[[119 112 133 154 112 126]
 [125 129 118 138 107 123]
 [147 139 116 121 121 152]
 [117 145 118 125 118 121]
 [118 136 108 113 145 108]] → 119

[[127 123 129 133 126 125 119]
 [126 129 117 139 128 133 122]
 [133 117 151 133 122 121 117]
 [123 126 145 142 131 127 116]
 [142 118 118 130 137 129 133]
 [123 130 123 124 131 122 139]
 [130 136 124 112 129 127 138]
 [121 146 127 116 126 132 134]] → 127

[[132 100 115 136 144 112 110]
 [127 132 132 125 125 132 131]
 [122 134 139 132 118 129 135]
 [130 106 120 142 138 112 114]
 [133 120 112 113 144 129 119]
 [130 140 122 106 133 141 133]
 [126 126 133 138 123 123 128]
 [126 125 132 131 126 126 127]
 [131 117 122 128 136 126 121]] → 132

[[129 130 130 129 130 129]
 [120 139 139 120 139 120]
 [123 136 136 123 136 123]
 [110 149 149 111 149 110]
 [129 130 130 129 130 129]
 [135 124 124 135 124 135]
 [128 131 131 128 131 128]
 [140 119 119 140 119 140]
 [113 146 147 113 147 113]
 [108 151 151 109 151 108]
 [128 132 132 127 132 128]] → 129

[[119 119 141 119 142 119]
 [144 144 117 144 117 143]
 [113 113 147 113 148 113]
 [110 109 150 109 151 110]
 [135 135 126 135 126 135]
 [113 113 147 113 148 113]
 [145 145 116 145 116 144]
 [136 136 125 136 125 136]
 [141 142 119 142 119 141]
 [107 106 153 106 154 107]
 [125 125 136 125 136 125]
 [147 147 114 147 114 147]] → 119

[[150 111 149 111 111 150 150 150]
 [115 145 115 146 146 115 115 115]
 [135 126 135 126 126 135 135 135]
 [128 132 128 132 132 128 128 128]
 [152 109 152 109 108 152 152 153]
 [130 130 130 130 131 130 130 130]
 [148 113 148 113 113 148 148 148]
 [154 108 153 107 107 154 154 154]] → 150

[[125 123 132 124 132 128 124 128 132 128 131 129 128 124 127]
 [125 116 137 118 132 125 105 128 135 128 137 129 127 118 127]
 [125 115 137 118 132 128 109 128 135 128 133 129 128 118 127]
 [125 115 137 118 132 127 104 128 135 128 136 129 128 118 127]
 [125 113 138 117 132 128 106 128 135 128 133 129 128 118 127]] → 125

[[110 133 130 122 156 146 116 145 131 146 114 154 151 110 139 126]
 [104 125 137 136 148 120 106 134 125 106 103 134 112 137 103 127]
 [155 138 103 145 149 104 145 110 102 112 101 125 125 116 150 118]
 [124 102 141 104 136 131 140 108 144 130 112 109 125 156 149 106]
 [104 105 154 137 100 139 142 154 130 141 150 119 101 128 120 108]
 [147 137 139 120 143 152 123 126 152 149 106 124 142 124 121 137]] → 110
---
[[127 102 129 112]
 [129 111 131 124]
 [132 139 130 137]] ⇒ 130

[[128 128 128 128 128 128 128]
 [126 126 126 126 130 130 130]
 [107 106 107 108 149 148 150]] ⇒ 148

[[132 122 122 122 134 134 134]
 [144 105 106 106 150 149 151]
 [144 104 105 105 151 150 152]] ⇒ 150

[[150 103 104 105 152]
 [151 103 103 104 153]
 [151 103 104 104 153]] ⇒ 104

[[137 121 133 112 148]
 [140 131 118 142 110]
 [143 133 125 102 116]] ⇒ 102

[[108 150 149 148 107 108 106]
 [109 149 149 148 107 108 107]
 [108 149 149 148 107 108 107]] ⇒ 108

[[149 105 106 106]
 [107 150 150 149]
 [107 151 150 150]] ⇒ 150
---
array([107, 150, 149, 149, 106, 107])
107, 107

array([[110, 154, 153, 153, 102],
       [112, 151, 150, 150, 105]])
110, 105

array([116, 132, 103, 131, 118, 157, 115])
116, 115

array([102, 131, 119, 139])
102, 139

array([[109, 154, 154, 154, 109, 154, 109],
       [107, 156, 155, 156, 107, 155, 107],
       [148, 115, 115, 115, 147, 115, 147]])
109, 147

array([155, 101, 147, 142, 152, 105, 107])
155, 107

array([[115, 113, 113, 115, 142, 118, 129],
       [134, 134, 134, 133, 124, 133, 151]])
115, 151

array([[118, 116, 144, 136],
       [134, 131, 129, 131],
       [136, 105, 145, 112]])
118, 112

array([[118, 105, 129, 113, 153],
       [142, 152, 154, 138, 118]])
118, 118

array([155, 153, 150, 110])
155, 110
---
[[141 109 104 129 123]
 [115 126 129 149 110]
 [148 107 106 143 121]] => 106

[107 117 138 104 114 141 150] => 114

[[122 121 129 130 115]
 [139 141 132 103 134]
 [132 131 134 105 141]] => 134

[129 108 157 126] => 108

[[142 153 105 106 122]
 [133 138 116 131 131]
 [127 145 113 136 127]] => 113

[[155 143 135 146 138]
 [103 116 126 113 123]
 [153 142 134 145 137]] => 134

[107 156 155 106  98 152] => 106

[119 126 122  99 143 135 137] => 143
